In the rows, 128 means zero.
Which row each row swaps with, under one turn or mirror
The rows were stretched afterwards, more along some directions than others.
dabi: [111 150  75 135 123 101  96 108 113 141 168  91 129 102 158 133]
torob: [119 180 107 143 118 131 120 115 122 126 132 115 118 139 157 131]
Vuvo: [108 181  75 162 129 119  97 105  96 125 171 106 112  89 158 101]
Gubet: [105 174  90 144 112 102  94 124 106 130 134  85 123 118 137 125]
zaril: [111 161 111 134 108 133 100 112 105 143 134 104 117 130 165 142]
Pida: [110 184 107 157 116 113 108 130 112 136 149  86 118 125 163 128]
Regak: [120 136 131 138 121 135 132 140 129 121 123 103 126 147 131 126]
luro: [125 141 123 152 115  81  90 152 128 128 145  78 133 102 115 125]
pid: [114 170  81 166 104  86 102 126 121 135 145  91 130 111 137 134]
guno: [112 180  70 168 132 111  96 110  97 128 173 111 109  88 155 109]
bom: [124 151  98 150 126 101  94 134 116 130 126 102 128 107 139 127]
vuv: [107 166 114 152 105 115 114 145 116 124 146  76 115 122 132 115]
tevev: [125 150 131 129 116 134 101 128 117 137 126 113 124 130 145 134]
dibek: [122 147  99 149 123 105  94 131 111 126 127  99 131 103 141 125]
numi: [116 177  92 156 106  94  97 127 108 131 132  94 123 117 133 130]
Ramu: [109 147 114 139 125 134 129 127 129 116 125 109 127 143 141 137]
Luv: [100 153  69 133 113  99 100 110 116 145 161  83 128 109 161 140]
gakor: [108 185  97 161 110 106 111 140 114 124 151  82 110 115 135 112]
tes: [112 175  75 169 129 100  87 123 104 134 170 104 116  80 143 112]
Numed: [122 136 125 138 116 131 127 134 128 113 121  97 134 141 128 131]
desur: [109 162  68 137 117 103  98 104 107 140 166  81 127  98 165 124]
bamed: [101 168  68 137 115 100 104 110 110 142 164  81 131 109 160 133]
saze: [119 170  85 165 125 109  90 125 103 123 166  97 117  80 143 103]
Soveb: [123 144 109 143 126 114  98 137 115 131 123 108 124 111 136 130]
ril: [108 175  76 164 128 109  93 120 104 131 171 107 111  87 149 107]
Lir: [110 173  87 159 124 111  93 124  98 135 170 100 114  85 146 105]
Pizu: [130 139 118 153 110  81  83 155 133 142 155  86 138  92 118 122]
Finab: [114 153 104 154 126 110 103 131 108 128 122 105 124 123 141 126]
fugo: [113 145 127 127 106 136 112 124 116 143 127 103 121 137 153 142]
taz: [115 156 120 141 111 111  93 130 113 142 134  96 120 115 157 136]
kepo: [112 186  99 159 121 103 101 131 115 136 143  98 125 119 160 126]
Refi: [103 149  78 137 115  97 100 116 121 143 163  79 134 106 152 143]
viga: [108 159  70 137 115 105  99 103 112 130 154  85 133 106 155 134]
niso: [122 152 130 150 106 100 104 156 127 128 147  82 128 117 119 121]
zesar: [101 177  94 158 109 105 110 133 110 128 159  88 110 109 142 114]
vil: [126 177  94 165 116 107 114 124 116 116 132 106 116 119 121 120]
lig: [111 138 121 141 121 139 128 127 128 116 125 108 125 142 138 135]
feli: [128 146 125 161 114  81  94 165 130 133 147  83 134  99 107 114]
mog: [115 159  97 155 105  96 113 131 122 132 130  91 129 125 123 134]
lif: [111 185 101 155 117 110 100 127 115 136 149  93 123 122 166 129]
dolok: [113 168  87 131 113 100  97 123 115 136 147  96 123 110 137 123]
Tizur: [120 143 115 140 122 137 127 126 127 113 128 108 130 133 136 125]
gune: [127 156 105 160 125 107  95 136 107 118 122 104 128 107 129 118]
bakur: [105 182  99 159 111 111 109 124 111 132 137  92 121 132 168 138]
bito: [111 165 115 134 115 130 100 114 105 142 132 104 119 131 158 139]
nad: [102 161 102 135 108 102  94 127 112 136 139  82 123 118 136 131]

luro pairs with vil
Ramu pairs with Soveb
saze pairs with viga

Which row each row swaps with, under one turn or mirror
The rows were stretched afterwards, more along some directions than others.
Guma: [130 128 121 142 111 134 120 135 115 127 111  94 128 143 121 116 116 140
 116 142 101]
tibe: [114 120 122 149 125 140 125 128 136 105 114 134 136 122 130 133 144 123
 130 128 123]
mefo: [146 138 139 130 139 131 155 145 137 138 116 115 116 143 120 129 116 127
 114 131 125]
sinu: [119 103 104 119 111 134 124 126 126  90 120 124 128 157 133 129 147 128
 135 113 132]
posat: [133 115 127 133 144 117 138 140 129 108 111 121  92 148 117 148 133 127
 140 137  91]
datoz: [122 121  99 127 141 132 142 123 142 109 109 133 138 117 138 129 144 134
 155 121 137]
mozed: [127 134 128 131 123 102 145 139 110 123 117 114 118 141 121 116 120 131
 104 141 124]
tav: [102 124 136 137 119 137 112 144 146 130 127 121 140 129 140 140 100 148
  95 120 141]
ligal: [114 131 140 141 149 133 120 138 154 122 125 134 143 130 151 141 118 125
 122 116 139]
tuv: [127 140 106 150 135 164 140 137 133 133 122 132 138 115 137 133 132 135
 131 135 127]
gopi: [116 138 117 129 121 141 132 122 128 131 124 114 149 109 133 131 112 128
 106 108 125]
sed: [138 117 107 124 131 120 129 127 146 116 115 120  93 124 129 154 137 133
 134 140 118]
bifi: [104 147 148 133 130 120 134 129 130 121 134 126 139 123 150 123 115 140
 110 121 133]
pivig: [108 134 122 143 112 125 144 128 114 133 117 118 125 115 132 154 125 132
  99 138 100]
zunub: [124 108 141 129 132 134 123 144 142 126 120 133 125 121 135 129 118 136
 125 114 140]
Golut: [136  99 118 129 120 121 129 132 116 127 111 140 130 128 135 134 146 143
 127 133 116]
Dop: [147 114 100 129 127 127 107 139 133 128 120 139 131 128 122 124 133 139
 126 137 136]
teni: [123 126 113 147 126 152 127 128 134 130 119 121 134 132 149 146 125 154
 109 138 108]
lom: [136 136 110 135 134 112 113 120 132 118 132 118 127 134 141 131 125 158
 122 132 110]
Nid: [ 98 108 112 140 119 156 131 115 123 119 113 123 157 130 160 120 140 137
 136 121 131]
veg: [140 120 120 133 121 118 111 111 140 118 119 115 131 145 131 127 125 115
 134 119 141]
gavo: [138 118 109 131 128 133  94 122 137 127 105 123 135 115 130 133 144 131
 124 126 131]
soki: [112 120 116 122 132 114 147 133 121  87 125 131 116 170 141 134 134 134
 150 125 112]
tino: [112 121 109 134 106 110 104 135 118 118 123 109 123 145 123 123 119 132
 116 128 123]
Ven: [109 134 125 154 134 135 120 127 138 119 145 125 130 151 148 115 129 150
 120 128 136]
Suk: [134 117  93 109 135 111 133 118 120 105 120 125 114 124 127 130 146 144
 141 130 120]
fut: [106 127 121 128 142 129 137 148 124 113 107 124 114 144 141 143 121 128
 131 139 119]
soka: [130 125 131 140 116 157 132 132 120 139 117 128 121 136 125 135 126 130
 118 117 103]
Vuvaz: [128 143 133 132 123 145 143 132 119 140 138 123 144 138 129 119 129 133
 118 106 134]
muso: [112 112 120 139 124 136 105 140 135 110 112 123 139 135 147 148 115 150
 108 141 116]
Puba: [ 96 122 120 134 130 120 117 124 133  98 114 119 133 151 153 150 128 154
 129 109 125]
kegag: [140 138 108 125 118 134 116 116 121 101 121 134 130 149 135 114 154 113
 133 128 133]
zibev: [128 147 125 124 159 134 144 132 124 121 131 116 129 157 124 122 136 124
 140 132 125]
Mataz: [124 128 122 144 126 150 143 144 125 122 117 138 136 126 138 115 139 134
 137 143 129]
safif: [107 100 120 135 126 130 117 127 128 121 109 132 141 137 158 112 132 146
 129 135 130]
gava: [130 117 122 142 101 120 118 134 119 112 127 111 100 153 116 142 121 141
 106 148 100]
Vor: [120 112 124 125 136 139 127 135 131 116 131 126 149 159 147 140 139 157
 121 122 123]
vamir: [ 94 128 131 146 143 143 135 131 149 115 138 128 146 134 149 133 133 149
 126 131 140]
Zevud: [145 152 128 126 124 114 136 138 108 145 130 108 134 139 118 101 121 138
 106 139 120]
gipi: [140 128 118 140 121 130 150 127 125 120 127 119 122 125 123 138 132 156
 137 134 115]
Kuf: [ 96 141 118 137 114 135 132 116 115 130 132  91 142 124 122 125 112 153
 108 125 120]
vede: [126 131 127 129 119 119 146 134 114 124 131 113 122 155 134 128 116 144
 103 123  96]
zelif: [125 113 114 124 123 133 137 135 115 124 106 112 120 143 120 134 112 111
 124 145 123]
nemam: [142 118 103 120 138 152 131 136 125 109 111 131 135 145 121 117 157 127
 149 135 134]
danum: [142 146 111 127 157 130 132 131 135 130 131 118 130 132 126 135 135 112
 134 132 142]
noz: [126 132 112 143 111 136 112 126 138 114 125 102 136 148 127 137 117 129
 114 118 124]
sep: [ 99 109 119 139  99 131 124 127 113 127 107 110 115 131 117 141 107 132
 109 122 116]
zifo: [ 88 112 116 127 128 120 128 134 125  93 123 118 118 141 143 143 136 152
 132 140 118]
zin: [114 146 119 141 112 146 128 121 111 127 123  99 136 139 137 136 119 128
 111 129 103]
Pusut: [136 115 116 135 133  99 116 111 145 119 120 121 112 142 140 132 120 148
 128 136 129]
timiz: [113 115 107 124 136 135 150 126 110 116 113 115 116 155 138 146 118 134
 129 142 107]
Dega: [103 142 125 134 132 118 146 130 126 137 136 119 127 123 138 144 114 156
 101 123 126]
duk: [137 152 135 148 136 117 150 135 124 136 131 110 114 143 118 114 111 130
 117 141 110]
zutus: [103 142 119 142 133 132 136 140 115 114 127 119 124 155 149 140 127 134
 125 132 106]

sep pairs with Golut
safif pairs with zelif
pivig pairs with soka
sinu pairs with Suk
duk pairs with ligal

Which row each row swaps with, under one turn or mirror
The rows were stretched afterwards, more along some directions than others.
murel: [155 109 141 127 122 127 139 132 140 148 120 167 133 146 131  97 115 132
 151 134 126 124 132 118 149 117 127 123 132 144 128 129 111  94]
Tisag: [124 105 159 115 113 142 111 123  89 141 145 126 163 135 149 130 131 129
 145 144 124 128 141 134 131 104 129 130 130 153 129 159 112 151]
zuge: [126  98 148 103 103 136 105 105  84 144 141 144 133 129 127 123 125 119
 140 152 147 133 155 124 146 110 120 115 114 151 127 121 125 126]
pigit: [123 123 155 116 110 117  97 101 119 134 136 129 136 145 142 138 130 139
 149 167 155 136 126 150 148 127 123 132 123 151  84 154 117 143]
susen: [110 113 147 122 132 162 112 147 126 125 120 113 135 152 125 129 146 132
 148 142 126 121 102 112 138  99 126 128 165 106 158 162  92 128]
tev: [120 133 132 121 122 151 117 119 127 138 142 126 148 159 109 125 145 140
 135 150 118 135 145 138 142 138 119 128  98 128 121 148 127 132]
dife: [132 132 188 128 118 166  91 121 108 127 133 123 108 137 136 132 129 117
 135 140 144 130 116 114 130 102 145 131 156 129 148 120  96 148]
Nuvo: [153 138 140 143 111 149 122 119 147 131 135 144 132 138 134 112 130 146
 150 119 124 135 147 128 129 115 123 133 128 131 115 148 110 100]
Viro: [164 146 157 138 124 162 105 117 131 142 135 134 122 135 124 115 138 149
 140 157 147 133 142 146 129 121 104 115 120 145 111 124 133 131]
vupa: [122 128 145 114 124 171 109 120 109 139 134 107 133 132 121  95 142 135
 142 128 120 120 132 125 144 124 125 126 133 120 133 144 108 149]
Gamiz: [102 115 130 132 134 152 122 135 149 106 150 134 155 139 159 133 140 118
 128 138  99 128 127  91 139 103 142 142 146  99 160 177  93 112]
tove: [147 116 161 120 131 156 104 124 121 142 115 150 136 152 129 144 139  94
 157 119 130 126 112 131 120 117 119 129 122 129 132 133 109 119]
gogon: [124 123 100 125 125 142 102 127 117 159 144 108 154 126 117 105 143 133
 129 135 141 117 146 123 151 128 105 122 133 127 125 149 111 113]
nukuf: [118 120 171 130 117 149 109 113 109 141 149 133 130 109 141 123 152 105
 118 135 120 118 145 102 113 120 150 136 149 113 168 139 122 119]
bivov: [133 133 154 132 115 154 122 135 144 131 138 155 142 152 135 112 115 143
 149 142 139 144 138 142 149 119 116 146 144 137 108 143 120 116]
Vata: [121 112 139 122 119 152 122 104 103 124 137 144 142 137 137 138 118 133
 148 172 138 144 158 116 143  92 129 136 125 116 154 141 123 100]
vide: [113 102 148  99 118 176 106 115 104 127 125 125 134 151 135 121 122 115
 146 145 131 123 130 132 137 109 125 125 127 116 150 114 122 155]
vin: [128 118 169 105 119 184 101 138 133 132 131 145  98 110 148 127 125 150
 159 146 120 132 114  93 117  83 146  99 160 137 167 140 107 118]
tapus: [125 117 134 119 114 144 123 160 121 131 135 137  92 134 122 139 129 116
 130 145 124 143 112 103 146 102 148 107 134 131 144 160 102 126]
naboz: [129 120 118 134 122 168 126 143 134 122 126  98 121 112 123  99 142 141
 120 124 124 115 132 101 124 110 135  89 140 128 135 155 115 118]
Siliz: [118 121 138 115 120 165 103 124 127 119 118 141 106 137 126 129 135 123
 113 156 142 123 107 109 164 129 132 125 156 126 159 121  93 122]
bepa: [123 129 177 123 108 166  85 138  99 145 130 148 125 138 120 136 138 130
 148 153 159 148 111 136 146 122 127 121 147 161 126 122  90 153]
Fegin: [122 118 144 122 130 131 118 109 110 132 135 116 137 138 135 120 147 146
 133 143 115 120 137 133 153 132 128 133 110 119 116 141 115 147]
Tuk: [117 109 150 117 117 142 105 144 103 156 127 139 133 154 134 137 134 109
 148 123 124 122  94 126 149 116 142 143 165 131 143 151  80 143]
nomu: [135 129 173 131 109 146 106 111  99 118 148 116 106 116 147 141 129  98
 140 121 141 132 135 116 111 100 150 153 172 111 151 140 104 134]
navo: [125 121 153 120 108 134 109 145 105 149 132 137 130 146 129 126 129 120
 143 135 129 129  96 134 159 125 140 142 163 142 141 133  87 146]
Bage: [137 123 167 114 128 147  97 127 113 156 115 137 117 132  99 127 139 114
 153 134 146 131 131 143 135 136 129 120 128 147 114 113 115 127]
fip: [131 109 168  96 114 179 102 124 109 117 125 132  98 135 148 131 128 112
 142 130 126 123 119 119 139  98 145 117 140 140 163  98 111 164]
pelel: [135 120 177 132 105 159 107 117 116 119 137 156  89 121 149 149 119 111
 155 146 147 137 123 118 142  88 145 115 160 151 140 121 102 130]
Naraf: [120 147 153 125 110 162 108 109 146 115 155 160 145 140 146 138 105 125
 130 168 146 123 137 128 151 126 125 132 139 125 139 128 111 127]
bira: [156 125 173 133 130 139 104 127 141 150 123 141 103 146 125 127 139 128
 159 146 138 142 138 145 130 120 117 121 119 144 106 142 123 125]
tun: [101 108 131 121 111 166 102 112 103 119 149 120 145 137 158 136 142 142
 135 143 114 128 136 103 139  93 123 144 156 108 177 159  83 136]
pas: [121  87 161 101 106 156  89 112  86 146 131 126 125 123 119 133 136 112
 142 159 152 131 148 128 119 109 121 104 113 136 135 122 130 141]
Lozuv: [147 128 138 122 133 149 118 112 129 131 120 140 124 139 119 119 125 104
 119 135 159 114 107 111 140 124 122 114 146 128 136 137 108  96]
Kubi: [128  96 124 140 134 127 120 127 120 139 118 127 152 141 121 131 127 139
 142 161 144 139 145 122 133 111 112 121 136 129 119 166 127 106]
sese: [115 129 129 133 120 177 107 119 158 101 157 143 142 144 163 139 127 142
 130 170 125 140 141 112 134 104 109 123 130 104 161 150 114 114]
bakuv: [101 109 164 117 104 157  87 130 104 131 130 129 135 140 152 148 153 112
 139 132 116 134 115 134 136 112 140 152 143 126 151 147  94 153]
rud: [101 103 158 118 126 151 105 125 137 131 131 131 128 142 132 141 132 166
 159 174 154 155 138 124 161 113 129 110 127 131  93 171 121 135]
furak: [147 138 151 136 111 135 133 118 123 132 128 137 134 151 136 122 127 130
 142 119 124 124 116 121 140 104 126 148 154 109 133 127  90 112]
Pez: [137 131 156 141 115 126 101 122 130 129 150 149 144 140 137 136 124 106
 150 144 149 136 119 120 132 104 127 148 163 137 128 145  98 115]
kovom: [119  93 140 131 125 153 116 108 120 135 122 132 143 142 118 117 147 133
 131 151 133 124 158 141 152 127 113 120 125 122 125 130 141 129]
Dafer: [115 130 149 128 104 162 115 117 132 124 165 154 153 135 158 125 115 134
 152 138 122 130 146 113 126 106 126 137 153 120 150 166  95 114]
tet: [126 105 101 131 121 137 118 133 133 131 131 142 141 141 140 126 129 120
 114 139 112 119 148 115 132 122 107 106 109 126 158 130 129  97]
fur: [135 117 153 105 108 150  99 111 126 133 131 131 141 160 140 103 130 143
 144 151 136 133 123 125 140 121 106 130 125 142 126 142 110 150]
naki: [100 121 153 129 103 198  95 114 123 118 152 126 137 128 145 132 139 154
 147 159 139 147 146 122 131  98 127 114 144 131 148 147 106 151]
sab: [128 102 150 128 131 120 125 123 135 134 130 140 127 134 135 134 136 140
 126 162 133 139 133 129 153 126 131 113 119 134 100 163 131 115]
firi: [122 134 123 119 112 139 114 143 117 155 144 122 151 145 121 118 129 137
 147 134 117 133 123 121 151 136 132 133 126 135 120 173  97 129]
Suvo: [122 101 135 135 121 141 119 104 128 123 127 153 140 137 135 140 146 124
 120 160 134 120 145 118 147 128 128 114 110 126 142 123 135  97]
Kul: [132 118 149 131 128 148 109 104 105 141 140 132 143 106 137 124 132 104
 139 129 143 121 127 103 123 114 138 139 163 108 151 143 106  98]
bolub: [129 117 138 138 126 134 129 126 130 133 130 131 133 143 127 122 151 105
 120 139 100 127 141 123 137 135 146 131 121 115 149 138 117 125]
gito: [130 115 125 122 119 149  98 140 118 128 129 126 115 139 140 145 137 112
 124 146 132 130 123 104 124 103 140 123 143 130 170 129 104 127]
Tavu: [120 128 127 115 133 165 114 144  97 158 132 111 132 114 119  98 153 138
 133 134 110 117 136 114 144 130 129 117 136 121 145 151  97 128]
fiko: [114 112 154 107 110 164  96 131  93 133 121  96 114 129 103 125 157 119
 126 147 153 118 116 126 154 128 139 118 163 131 142 119 103 162]
fas: [108 107 167 132 107 188  93 137 117 134 122 152 119 129 129 128 141 137
 155 157 146 143 128 106 146  90 118  94 148 144 147 134  98 108]
nurob: [133 118 164 124 108 163  87 127  95 148 136 122 118 121 114 131 143 122
 155 150 150 139 148 142 126 115 121 101 115 154 122 124 125 153]
lofip: [112  92 159 108 114 145  92 128  79 137 120 136 124 138 131 162 132  85
 166 142 141 138 130 140 137 109 135 113 108 134 132 126 117 153]
fezar: [135 138 131 127 119 152 120 119 138 127 110 125 118 131 106 118 134 122
 133 129 154 121 116 126 146 129 117 121 148 121 123 129 112  89]
tego: [106 107 131 117 124 152 115 121 116 130 143 149 154 142 150 147 124 102
 126 144 125 120 129 108 124 103 133 115 127 109 145 158 120 109]
Ribat: [110 108 135 120 103 158 123 123 110 113 141 124 128 121 157 115 138 132
 116 134 105 125 140  84 154 102 145 143 158 119 174 145  84 120]
pag: [127 110 125 126 121 159 117 112 107 118 120  93 104 122 138 120 138 144
 125 150 118 122 135 100 152 105 140 120 136 120 157 139  99 147]
Kotav: [147 128 135 137 139 175 104 118 158 132 134 113 126 133 135 115 154 137
 121 135 140 124 138 122 128 112 111 116 131 121 132 144 132 122]
rezog: [135 120 153 117 117 129 118 137  90 156 148 100  99 107 121 128 149 119
 145 128 117 120 129 124 125 119 159 131 140 135 137 163 102 157]
mas: [ 99 109 110 123 105 157 130 127 118 110 152 135 142 117 145 121 114 118
 117 142  98 125 143  89 143  97 137 122 138 108 167 145 102 109]
bap: [147 114 151 112 113 141  95 113 124 129 126 140 132 150 151 116 126 117
 118 153 145 117 136 120 123 109 107 139 147 130 155 108 103 122]
boru: [123 140 157 125 106 141 103 136 141 144 139 166 140 143 106 122 127 115
 138 149 143 134 111 128 154 136 123 114 146 139 106 143  98 101]
Manom: [131 132 147 121 136 163 132 115 158 108 147 136 145 140 145 126 137 134
 137 151 128 126 143 112 126 102 122 125 139 109 159 153 119 102]
lag: [130 121 130 144 115 154 113 135  95 151 131 117 114 125  99 100 140 109
 140 119 134 122 135 132 131 102 114 119 154 125 144 145  99 118]
rupov: [131 120 106 110 126 125 112 126 123 135 128 126 147 169 129 120 130 133
 136 160 130 139 145 129 146 135  93 131 101 134 117 146 110 123]
Burik: [132 123 148 124 107 158  94 111 101 151 134 122 119 120 131 100 135 130
 145 132 146 112 122 126 118 101 108 109 151 142 133 132  98 121]
fes: [123 110 172 122 104 149  92 122  95 150 132 115 126 147 126 137 147 138
 163 140 139 138 123 136 147 112 137 156 151 131 148 134  92 169]
Diluk: [115 112 137 128 118 157 123 155 127 142 124 157 118 131 135 128 133 145
 135 159 127 158 140  96 139 101 126  98 145 137 144 162  80 101]
gitu: [107 107 116 129 116 181 107 124 106 108 127 102 125 117 150 135 138 121
 107 138 124 127 142 110 124  98 129 113 124 111 158 143 111 130]
pazu: [128 111 170 126 121 159  94 103 114 109 124 130 123 129 153 148 131 129
 148 150 168 138 130 116 131  92 127 127 166 129 131 124 109 121]
firot: [114 126 137 120 115 170 106 152 106 138 137 120 119 113 117 129 117 137
 156 133 148 140 111 117 143  92 133 108 167 138 132 164  99 122]
Bato: [124 140 141 125 110 154 107 147 108 146 140 120  94 128 114 119 148 128
 155 126 126 142 126 116 133 109 142 121 151 133 137 167  77 125]
voz: [129 116 129 125 135 144 119 108 161 130 134 169 160 154 141 114 126 140
 133 153 136 119 137 108 144 109 106 122 127 113 126 159 116  66]
vesin: [146 108 138 134 133 145 129 118 120 138 132 103 118 119 137 102 143 154
 148 132 117 125 150 121 119  94 127 120 135 128 145 155 129 122]
feke: [109 114 167 120 109 157  92  98  80 130 139  94 121 104 125 125 150 117
 146 122 144 123 139 126 132 103 140 143 163 104 139 125 103 144]
Suvi: [119 112 102 142 123 157 132 127 133 140 124 130 126 126 119 126 149 129
 128 139 111 133 151 119 128 123 120 106 112 123 156 160 125  95]
guga: [128 119 178 105 117 134  94 136  87 136 133 105 107 130 141 125 126 116
 149 128 133 126 111 141 133  96 132 136 169 146 120 134 106 174]
Zib: [139 104 139 114 119 143 113 106  96 144 130 114 124 114 119 115 141 129
 141 143 142 115 149 120 121 100 123  93 118 140 133 139 134 117]
Bugak: [132 112 184 129 114 175 114 121 115 119 129 150 101 117 137 127 132  91
 144 142 141 130 120 103 119  84 147 114 166 132 168 110  99 115]
kulem: [109 115 148 127 113 151 100 124 116 148 155 147 149 132 139 122 122 147
 142 159 119 129 150 107 137 112 125 104 117 141 136 157 102 123]
tave: [119 114 132 111 117 188 103 140 111 123 118 126 117 133 133 115 125 124
 136 130 128 129 126 116 136  91 122 112 153 128 167 122 110 130]
losi: [128 126 129 131 121 133 119 128 108 146 147 138 149 110 124 129 113 102
 143 111 131 132 134 115 119 106 132 141 169 121 145 146 123  98]
pimap: [136 100 138 124 122 112 113 117 142 124 125 130 136 162 144 136 135 146
 118 174 150 139 149 133 151 125 107 130 114 133  96 147 126 118]

naboz pairs with lag
vesin pairs with firot
nukuf pairs with Naraf
fur pairs with lofip
losi pairs with Manom
Zib pairs with tave
Vata pairs with vin
furak pairs with Diluk
tet pairs with Lozuv
zuge pairs with fip
vupa pairs with nurob
fas pairs with pag

